Each path is a new rotation, seen through one point. The rows after it are directions, each followed by how far the rotation turns it, in deg/step (0 if it stays put).
Each turn is a multiple of 5 degrees from 10 to 175, or 0.
Each row of a path follows its step; steps can be skipped.

step 2: [  5 -15  14   1 -38  18  -1   8 -41  29 -28  -1  14   8  19  24 -57   7
  -7  41 -18   8  10 -38  13  -5   1 -36  10 -16   8]
step 3: [  7  29  10   3  -8 -12 -22  -3  -6   8 -12  20  48  39  41  10  -5 -36
 -33 -29  -3 -40  13 -24  -9  31 -20   3 -14 -18  -2]
step 4: [ 14  10   5 -16   1  -5  39 -42 -11   4 -30   4   4  -2 -10  19  14 -32
   1 -24  44  -2 -19   5 -43   6 -11   5   0   4 -62]
step 5: [-14 -20  -7  -3 -14  13   6 -23 -22  13 -32  44 -17 -34 -25   6 -14 -11
 -42 -20 -17  26   5  53  -1   0  40   8  17   4  -4]
step 6: [ 36 -18   7 -30  -4  17 -21  24  33  -7  24  28 -14 -29  11   4 -14 -27
  -5  14 -19  -6  40   7  -6  39  12  41   4  36  11]
step 7: [ 24  22 -31  -5  -2   3 -27  31  -8   9 -10   3 -33   0  -1  32  -7  -6
  27   9  22  29 -15 -72  -1  -1  16  21  15  24 -11]
step 8: [ -5   3 -14  -3 -37  -2   6 -20 -11  28  -8   4 -16  70  29  21  14  45
 -11 -27 -34  16   8 -22   7 -16  17  22  -9  -2   3]
step 9: [ -7   6  30 -31 -57  -7  22 -29 -14  18   6 -19 -10   9  12   0   4 -12
  17  17 -17 -10  40  -5 -15  38 -30 -16  25 -35 -13]
step 10: [-31  33 -15   2   0 -13  -6  13 -13  22 -33  15  25  -3 -38  26   4 -21
 -19  -5  24 -12  26  -1 -17  50   3 -52  14  11   4]
step 11: [  4 -27 -20  -8  28   7  30   7  -5  34  -6  23  32   2  10  23   7  -7
 -40   2   3 -11  27  16 -36 -26 -13  12 -15  54 -27]
Directions:
[ 14   1  -6   6   4  -7   2   6  -6 -10 -14  -5  -4   9  -9  -4  11   0
 -15  -1 -16 -10   1   2   9   7   4   1   0   2   2] : 145
[  9   8  -7  -3 -16   8   6  -5  -4  17   4  13  -6   3   1  -3  -3  -3
  -9   0   6 -14   2  -6   0   5   8   0   9  10  -6] : 0
[  1  -3  -2  12  -3   5  -2   2  -4  -9   5  -5  15   7  12   2   5  -4
   5 -11  -5  -5  -5 -15  -3 -11   8   8  11  -2 -12] : 80
[ -4  10 -10  -8  -1  -2   2   0   1 -17  -4 -13  -1  -9   6   9   4   3
   4   1  19 -10  -7  -1  -1  16   6   2   2   3   2] : 120
[-11  -8  -8   9  -6   5  11  -4   7  -1  -7  -5   5   0   3  -9   0  -9
 -14  -6   6   4   6  -8  -1  11 -10 -12 -10  -6  -9] : 55
[  0   9  10  -4   9  -8   0 -13  -8  -4 -11   5  16  -8   5  -7  -6  -2
  -6   8   4  -9   8   0  -1 -11   8  -4  -9   4  -7] : 45
[-10  -9   8   9  -8   1  16  -3  -1   4  -8   7  -6 -12  10   5   7   1
  13   5 -12  -8  -4   3   9   5  10   2  -4  -3   2] : 100
[ 14  -3   9  -4   0   4  19   2  14  -9   4  -2  -1   5   1   1  -3   9
   4   3  -3  -9   8   1 -18   0  -8   5  -7   5  -5] : 145

step 0: [  4  -8 -18  -8  -6  28   4  -2   1  24 -37  -8  18 -23  -4  31 -29   7
  16 -18  -5  26  17 -25   3   0  12  34 -20  -1  44]
step 1: [-13 -24   4 -37   4   2   8 -19 -32  27 -25 -18 -23  19 -23  26 -10  -4
  29  33   1  21   9 -20  -7 -21  10  15  26  -8  -5]
step 2: [ 31 -30  16  -8 -30  18   3 -13  11  -8  -9 -12  18  22  14  38   5  28
  31   4  11  17  12 -14 -17 -36  11   8 -24 -14  17]
step 3: [  5   4  16 -31   8  19   7 -15   4  27 -39  -8   8 -29 -31  30  16   6
  -1  31   4  17   0  -5   0   0  22  30 -24  22  27]
step 4: [ 16 -33   8 -16 -12   8   9   4 -26  30   0  -1 -29  17  12  16  23  11
  -6  58  -4  10  17   3 -25 -36   3  10   1 -16   5]
step 6: [ -7 -38  -3 -26  18  43  11  13 -23   9 -30 -11 -18 -37 -17  -6  12  10
 -17  37  14  -7   2  -1  -6 -11   9   3  -7  31  13]
step 7: [ 25 -33  -7  16 -12  20  14   0 -33  29  10 -15 -18 -26  22   3 -21  18
  11  23 -19   3  24  -7 -25 -28 -26  -9 -15 -20  17]
step 8: [  6 -29  -3 -42  12  16  15  -5   0 -22 -32 -26  23 -55   3  11 -40  -5
  10   8  12   7  -4  -8 -19  -7  -4   5   3 -17  12]
step 9: [-18 -47 -11   2  12  29   7  21 -54  10 -25  -8   4  -5  -6  21  -1  19
  14   5  12  -1  13 -36   3 -27  -3   7 -10  15  -9]
step 11: [ -8 -15  24 -38   7   5  20  17 -18 -13 -38  -6  24 -13  15  43   5  -5
   2  22  21  20 -27 -27  -3 -15   8  17   5 -18  15]
Directions:
[-11   1   7  -2  -6  -8   6 -13  10   3   1  -3 -10 -20 -13   0  -1   2
  11   1   2  -2  -1   4  -8   6   2   4   6   1 -15] : 155
[  3   2   4 -16  21  -8  -4  -7  -2  -6  -8  -3   5  -3 -10  -9  -4  -3
   1  11  -8   4  -7   4  11   5   4  -7   8   2   9] : 145
[  0  -6  -6  12   9   3  -1   1  -9  -4  -8  -1   5 -11   6  -4  -1  -4
   9 -15  -9  -2  -3 -10  -8  -1  -9   3  21   4   1] : 35
[ -2  -6  -6  -7   4 -14   8   1 -19   5   8   7 -12  10  -9  -1  11   2
   5   0  -2  -9   5  -9  -6  -3  -1 -11   0   8  -2] : 135
[ 8  4 11  3  2 -7 -4 -6  4  1 -7  6 11  9  1 15 24 -4  4  8 -6 -1 -4 -1
 -4  0 -2 13  3  2 -5] : 40
[ -5   9   4  -5  -9   4   6  -8   4 -13   9  -2   4   5   5   2   0  -7
  11   5  -5  -2  -1   5 -11 -13 -11 -16   6 -10   9] : 125

step 0: [ -6 -22  10  -3 -18  43  25  20  21   9   0   6 -20  13  16 -11  16  12
 -21 -15 -12 -11 -31   7 -49  11 -17  45  -2   0  24]
step 1: [ 10  38 -23  41   4  30   7   6 -38 -32   6  -4 -24 -23  -1  -9   8 -25
  -5   1  -3   7   0  -6  37 -12   1  35  22  14  18]
step 2: [-13  54  35 -27   7 -25 -16  10  -2  -7 -32 -17   5   8  18   2  37  -4
 -27   1  -9  32  11  19 -29  -1 -13  10  22 -14   1]
step 4: [-62 -34  41  -2   4   8  22 -22  34 -11 -15   5   5 -36   3  -7  -9   7
 -10  14  -4   2  11  14 -11  -9  14  -5  30  13 -10]
step 5: [ 29  -6 -20  27 -11  -9   3 -39   8  -7  29 -16  42  13  12  12 -44   7
   5   1   1  15 -31  -4  -3  -4   2  36  38   7 -10]
step 6: [ -8 -21  43  15  -7  17  13 -37 -35  14  -4 -11  -3  14  -6 -15  51  -5
  16 -19  31   4 -17  14 -27   7  -2  29 -14 -11  -9]
step 7: [-17  23 -15   3 -31  -2 -12  15 -30 -21  48 -21 -26  -1  -8   7  -8 -50
 -14  -5   6 -10 -20  -5  -4  44  -3 -10  16  18  -3]
step 8: [ -6 -13   5 -29  29  -8  19  22  -9  11 -30 -47  -1  10  -3 -17  25  -3
 -28  -5   7 -28  29 -11   4   0 -35   8  44   2 -18]
step 9: [-10  22   0  29  12  18 -18   7  31   2  17 -20  24   9 -12  18 -10  -7
  26  -6 -29  14  21  38  38  15 -40 -10  -7  22 -21]
step 10: [-20 -29  24 -12   6 -26   5 -27  -1  14  22   0 -17 -21  10 -26 -21  40
   3   2   6  28  46  12  -8  18 -27  11   2 -21  24]
Directions:
[-10  -9   5  -2  -9  14   9   0  -6   0   8  12 -15  -3   8  -1 -10  -2
 -10   0   3   4   7  -5   3  12  -1  -8  -8   5   6] : 110
[ -8   9   5  -4   3  -4  -7   2 -11   4 -14  -1 -12   6  -4  24  -5  -7
   1   2   4  -7   0  -9   2   6   2   4   2  -6  -5] : 70
[-11  -6  -3  -2  16   6  -4 -10   8  -2   2   6  -6   7  -1  -8 -19   1
   4  -2  -9  -2  -8   2   2  -5  -7  14  -5 -11  -5] : 70
[ -3   6  -2  -8  -4  -8   8  -8   3  15   4  13   0  -5  -6   6   3   3
  -3  -2 -19   2  13   4   7  -6  -5  -6   7   2 -14] : 60
[16 -2  0 -9  7  2 26  4 -1  9  3 -1  2  7  8  2  2  1  4  4  9 -9  2 -4
  9 -2 -3 13 -4 -4  0] : 140
[ -8  -8  -5 -13   4  -4   1  14   8  -2   9   4 -12  -2  -7   1   4   2
   5   3   4 -15 -10  -2  -9  -6   1  -5   8  16  -4] : 90

step 1: [  2   3  14   1   6 -13   8 -16 -11 -14  47  44  18 -21  21 -22  23 -10
  23  -2 -27 -17   6 -17  -9 -12 -28 -15 -29  50  23]
step 2: [ 17  17   1  18  26  -2 -44  20   4  27  23  30  19   0  31  41  16  23
 -32 -16 -39 -19  15   0 -24  10 -15 -12 -24   1  -2]
step 3: [ 14 -20  16 -11 -31 -24 -49  -1 -11  11  20 -13  31 -13  14   9  -1  35
  18  16  -4 -43   4  29  -5 -20 -26  35 -14  24  -4]
step 4: [ 12  32 -27  32   3 -33  -9  32  12   2   1  32  10   6 -21  28 -21  30
  26  40  12 -14   5 -15   5 -12 -21   6 -29  37   8]
step 5: [ 58  38  21  -5  14 -29 -13  -8   6 -10  21 -21  19  20  16   6  35   5
   8  17   0 -13 -29  -6  -5  -9   6 -27  -8  46  21]
step 6: [ 30  15   9   9  61   8 -33  11  10  26 -10  -3   9  25   8  11 -27  31
  10  -1  -8  -9 -29  45   0  25   5  11 -13  23 -21]
step 8: [-11   3  -1  10  33 -16  -2  11  27  27  -8  16  -2   9 -51 -16  -5  -4
  44  -9   5  -8 -49 -27  13   8   4 -18  -7  40  27]
step 9: [ 10  18  20  22  16  22   5  17 -11   6  21  -4  16  35   1 -25  60   1
   1 -46 -18  13 -39  -8   8   6  12  -2  -8  32 -16]
step 10: [-12  -4  14 -18  32  30 -24  26  -5  69  23 -16  10  -7 -14 -11   3  17
  20 -40 -10  -5  -2  16  23  18 -22  21  -7 -14  13]
step 11: [-11 -36   3  14 -34  -3  -1  43   5  10  12  -7   1  -8  -8 -12  24  16
  39 -14   2  -8 -15 -45  31   8 -44  14 -14   5 -37]
Directions:
[  1   4  -7   4  -3 -13 -14 -12   3  -4  -6  14   3  11  11  -6   3  12
   6   3  -7  -7   7   7  10   0   7  -4  -1  -3   9] : 20
[  6   2   7   4  10   2  -2  -9  -9   6   1 -10   0  10  -5 -12   6  -2
 -10   8 -12   4  11   4  -8  14  -6  -8 -12  -4  -2] : 95
[ 12  -9  -6  10 -13   1  -4  -3 -10   9 -11   4   5   6 -15  -2  -5   1
   0  -6  -5  -3   0  -6 -17  -8   6   2   9   3   3] : 80
[  1  -6   5 -15   3  -1  -9 -15   8  -4   2 -10  -6  -7 -11   1   3   7
   5   0  -3 -12 -10  -2  -6   3  -9  -3   9  -7  13] : 145

step 0: [-40  20   6  -2   7  17  29  10  20 -36 -19 -13  10  12 -23  20  24  26
  -5   6  21  -3  24 -50 -11 -15 -26  -9  24 -21  16]
step 1: [  1  -8  -2 -17  18  21 -20  26 -30 -19 -12  13  23   5 -18  29  25  27
 -24 -33  12 -24 -12  20  -7 -54  -3  14 -28  -3   5]
step 2: [-17 -49 -29 -38 -24  17  20  31 -15   5 -10  12  -3  -5  20  17 -26  23
   5 -25 -38  -6  -2   9 -33  13   1 -13   6  -1  21]
step 3: [-28   7  -8 -12   2   5  -3  35   7  -5 -23  29 -20  29  32  -7  -3   4
  23   9  25 -33  17  -5  -6  27 -49  27  17   7 -24]
step 5: [-24 -12  -2 -11  15  24  26   5  30   4  16  -6  -2  22 -31   2  -4  70
   6 -17 -16  -2  24 -38  -3 -14  29   2   5 -12   3]
step 6: [-40 -10  15  13 -20   8 -21  27  -4  -1 -42  10 -18  15 -22  17  10  17
  23 -18   6  -1   9  31 -14 -39  -6  26 -30 -33  -9]
step 8: [-21 -19 -41 -24   9  12  15 -34  30  26   0  40 -24  19   3 -15  18   2
   9 -16  -2 -32  23 -13  -4   4 -33  11  16  25 -19]
step 9: [  8 -20  22 -21  -7  11 -19  -4  11 -33   1 -32 -36   2 -25 -18  53  26
  21  -8   1  -2 -14  -4 -10  16 -25  19  -4  -2 -42]
step 10: [  8  -8   7  -5  22   5  17  28  -7  -1  44 -17 -10  22 -13   0  11  31
  53 -44  -1  10  12   7  24 -16  27  13  22 -18  17]
step 11: [ -7  -8 -13   9 -17  16   4  21   6  42 -24  27 -32  14 -54  29   8 -15
  42   5   6   2  23   6 -16 -26   2 -18   5  -6   2]
Directions:
[ -1   9  -7  10  -2   6  -5  -4  -6  -2   8   3  -2   1  -1  -3  -5  -5
  11  18   3  -3   8   4 -10  -4 -13   1  11  10  16] : 90
[ -8  -5   2   5  -1  -4   0 -10  13   9   9   0 -17   0  -6 -15  10   2
   8  -1  -8   6   4  17   7  -3   3   6  -3   2  -4] : 20
[  1   2   2  -6  -1  -6   8  15   8  -8  -6 -10 -10 -11 -10  -3   4   7
  -7  11  -7   5   1   2  -7  12   0 -15   3   6   8] : 155
[  2   8 -12  10   7  -9  11  -1   6   4 -10   2  -3   9   7  -8   2   8
  -2 -12  16   0  17  -1  -5   3   2  -6   1  -3   5] : 140
[-14   8  -6  -5  -9   5  -7 -10   0  -4  -3  -4   1  -1  -2 -13   5  -3
   0  -1   8 -15  -5  -8  15  11   4 -11   4   6  -1] : 80
[  1   0  -7  -1   6   4  11 -12 -14  -9  11   3  -6 -15  11   2  -2  12
   9   0  -4   4  -6   3   2   7   9  -6  -3 -10   6] : 135
